Rows swapped in pairs by one turn or mirror: which row each one swaps with:
momil: [-33 -14  -6  -6 -16 -23 -15 -23  -5 -35  -1  -6 -42 -15 -21  -3 -15   9
  -5  -1 -20]
zum: [ 35  -6 -31   5 -15   8  25  18  36  -5  24  13   3 -28 -11  31 -23  17
   5   8  -3]
Nebof: [-25  -7  -2  -8  13  18  14 -24  22 -42  10   6 -14 -32  -4  46 -29   2
  16  13 -25]
dop: [  7  -3 -22  32 -15  -6  13  -4   5 -37  26  -8 -26 -14  10  31 -52   5
 -13 -16 -30]
Marad: [  0 -24  12  31 -32  -9 -10   0  48 -30   6  19 -38 -20 -38   3 -44  17
   6  13 -26]
koz: [ 20 -19   7 -25   3  15  16  12  -3 -19  29   9 -26  -1 -15  33 -13  13
  11 -16 -22]
fifid: [-20 -17  -2 -10  11  11  17 -23  30 -30   9  10 -21 -21   1  57 -36  -3
  14  17 -27]
mok: [-23 -30 -29  14 -19 -25   7  -1   6  -7  32   8  -7  -9  -5 -21 -21  23
 -10  -3 -38]
Ragif: [  3  -5 -23  27 -10  -3   9  -9  10 -45  27 -25 -16 -20  10  28 -45  -1
 -11  -7 -28]
Matol: [-36  -2  -7  -5 -19 -19 -11 -20  -5 -19  -7   5 -34  -9 -18  -6  -6  10
  -1  -3 -18]
giva: [ -9 -10  14   1 -15  11  26 -28  19   3   2  18 -38 -28 -10  34 -51 -16
 -11  16 -13]
fab: [ 30 -12 -31  10 -21   5  21   4  35 -25  31  10   3 -39 -16  35 -14  21
  12  14  -1]
sek: [ -2 -52  -6 -23 -11   3  14  -3 -16 -13  36  -5  -5 -23 -30  14 -17   6
  -1  16 -10]
ninu: [  1 -36  -5  -6   9  -2   3   1  38   4 -22  36 -35 -30 -25   4 -17  21
   8  -3  -8]
pago: [  2 -33  -3  -6   7  -4   9  -1  36  12 -10  45 -35 -29 -26   4 -16  20
   2  -3 -12]
Refo: [ -3 -27  -2  25 -30 -10   3  10  62 -29   1  32 -29 -22 -27   9 -32   8
  13  25 -22]
laza: [-36 -10  -2  -2 -17 -22 -13 -25   0 -25  -4  -3 -36 -13 -22  -5  -7  12
  -4   4 -20]
Vol: [ 45 -11 -22   3 -12   3  17   6  21 -14  41  27  -2 -26 -10  26 -12  18
   1   3  -4]
miz: [-14 -12   6  -2  -9  19  32 -16  14  -8  10  30 -39 -17 -10  37 -47 -19
 -14  18 -24]
bapa: [-19 -25 -26   6 -22 -31  -2  11   0 -14  33  21  -5  -5  -2 -17 -24  15
  -6  -4 -35]
ruliz: [-19 -11   8  -8 -14  13  29 -19  29  -3  10  16 -36 -13 -18  35 -42 -25
 -13  19 -23]
Vozi: [ 39 -26  -4  -7  -7 -13 -10  11   9 -24  -3   6 -24 -22  -9   0 -15  -4
  26  31 -15]
Pokog: [ -2 -28  -1  -6   6  -2  11   0  41  12 -10  41 -30 -33 -23   0  -8  22
   3   1  -7]
sobe: [ 38  -7 -29   7 -12   4  19   8  48 -16  15  18  -7 -23 -18  39 -13   8
   8   6  -4]
befon: [ 12  11  -3  -6 -19  15  33  16  48 -14  -1   7 -22  -8 -14   2 -24  32
  -3 -13  -7]
lov: [ 37 -10 -24   8 -20  14  27   5  30 -21  36  21  -3 -29 -16  35 -26  20
  12   0   1]
dipup: [-27 -17   3   3 -12  12  29 -20  25 -11   8  14 -41 -11 -17  36 -50 -22
  -7  17 -26]
lud: [  5 -50  -9 -27  -5  -2  10   6 -14 -16  30   1  -5 -24 -38  13 -19   8
   5  12  -9]
Gozoz: [  7 -25   2  33 -33  -4   7  -2  52 -25   5  33 -31 -27 -40   0 -29   9
  12  19 -26]
tul: [ -6 -17 -22  -8   1  -4   4 -11   9 -58  -4   9 -23 -46   4 -21 -23   4
 -10 -12 -17]
sut: [  2 -24  11  23 -41  -6   1   5  51 -23   8  30 -31 -13 -38  -1 -37   2
  13  15 -20]
Vifo: [-15 -21  13   5 -12  18  28 -19  21  -7  11  17 -37 -19 -21  35 -53 -20
  -6  21 -24]
mim: [ -8 -11 -21   8   0   5   5  -9   9 -64   0   8  -7 -41   0 -14 -19   3
  -7 -19 -14]
sunuz: [  3 -26  -9 -16   5  -4  12  -1  42  14  -6  44 -34 -30 -26   7 -17  16
   4   3 -10]
tosez: [  0 -26   9  22 -49  -4   2  -2  50 -26   3  25 -37 -20 -34  -2 -41  10
   6  11 -31]
maper: [ -7 -16 -22   0  -3   1   3  -4   4 -59  -4  16  -5 -45   6 -14 -21   8
  -6 -17 -12]
vibo: [  9  13  -5 -22 -25   6  32   7  45 -14  -4  13 -36 -14 -13  -6 -24  30
  -4  -2  -6]
vid: [-25 -28 -29   1 -25 -23   3   4  12  -3  33  19  -2 -13  -3 -20 -23  14
  -4  -2 -41]
lozus: [ 32 -24   1  -1  -7  -3 -10  -7  14 -12  -1  10 -34 -15  -7  10 -14 -16
  30  32  -5]
Dosi: [ 10 -54 -17   9 -15  13   2 -14  17 -18  29 -13 -22 -29  16   1 -29 -16
   4  -3 -37]
depat: [ 20 -23   3 -30  -2   0   6   5 -14 -24  33   9 -18  -3 -18  37 -14   8
  15  -5 -22]
dip: [ -4  -6 -14  30 -12  -5   6 -18  22 -48  21 -17 -25 -17  10  35 -49  15
 -13   5 -24]
Dom: [  6 -52  -2 -24 -12  -4   7  -8 -17 -13  23 -12 -12 -33 -19  13 -13  11
  -4  10   2]
nuzit: [ -4 -12 -25  -7   4   1  -5 -18   6 -58  -2   6 -15 -42   3 -10 -17   1
  -5 -17 -21]
dere: [ -1 -34   4  23 -39  -6  -2   5  53 -30   4  27 -35 -24 -35   2 -37   8
  15  16 -29]
Nozut: [-20 -29 -32   8 -18 -18   2  -2  18   1  38  25   0 -16  -1 -17  -9  12
 -11  -3 -30]
dozam: [-34  -9   4   4 -16 -19 -14 -20  -4 -29  -5  -1 -40 -15 -19  -9 -11  14
  -6  -5 -19]
fod: [  2 -48  -3 -28  -7   3   9   5 -13 -27  25 -12 -10 -27 -28  18 -17  15
  -3  24  -9]
fus: [ 43 -13 -33   7 -12   3  23   5  30 -36  29  22  -6 -25 -13  28 -17  15
  11   8   6]
kek: [  5   7 -28  23  -6 -10  16  -7  13 -42  20 -15 -21  -6  10  26 -53   8
 -12  -1 -25]
Gif: [  9  -4   1  -4 -45  18  12 -21  20  -3  30  13  -9 -25 -23  12 -54  22
  27  16 -19]
muno: [ -2  -8 -25  31 -22  -2   5  -8   1 -56  17 -10 -24 -18   7  28 -47   1
  -9  -8 -17]
Sakig: [ 14  11  -5 -21 -21  15  25   4  47 -11  -5  11 -33  -9 -13  11 -26  34
   1 -11  -9]
doz: [-28 -38 -28   7 -16 -24   1   1  14 -10  30  13   5 -14  -2 -23 -27  12
  -6   0 -31]
Tes: [ -4  -4 -33  20 -11 -14   1 -13  -4 -49  17  -8 -13 -10   3  30 -48  13
  -9 -17 -20]
vos: [  0 -55  -4 -31  -5  -1   7  -2 -15 -26  27   0  -8 -27 -34  14 -28  11
  -2   9  -7]
zin: [-18 -36 -30   1 -25 -19   4  -1  16  -4  29  16   4 -24  -3 -23 -19  15
 -10  -1 -39]
Num: [-23 -13 -23  -2 -19  -5  17 -23  10 -12   3  24 -31   2  30  14 -48  20
  14  17  -9]
sozil: [-17 -22 -18  -5  -3  -7   4 -27  -4  -3   8  11 -25   0  20  11 -50  24
  20  16  -3]
Valo: [ 10  14   1  -9 -28  11  28  17  48 -17  -8   6 -28  -8  -7   4 -24  27
  -5  -6  -9]

Gif is swapped with Dosi
Ragif is swapped with lov
Tes is swapped with sobe
vos is swapped with ruliz
fab is swapped with dop
fifid is swapped with depat
befon is swapped with mim
Num is swapped with Vozi
lud is swapped with dipup

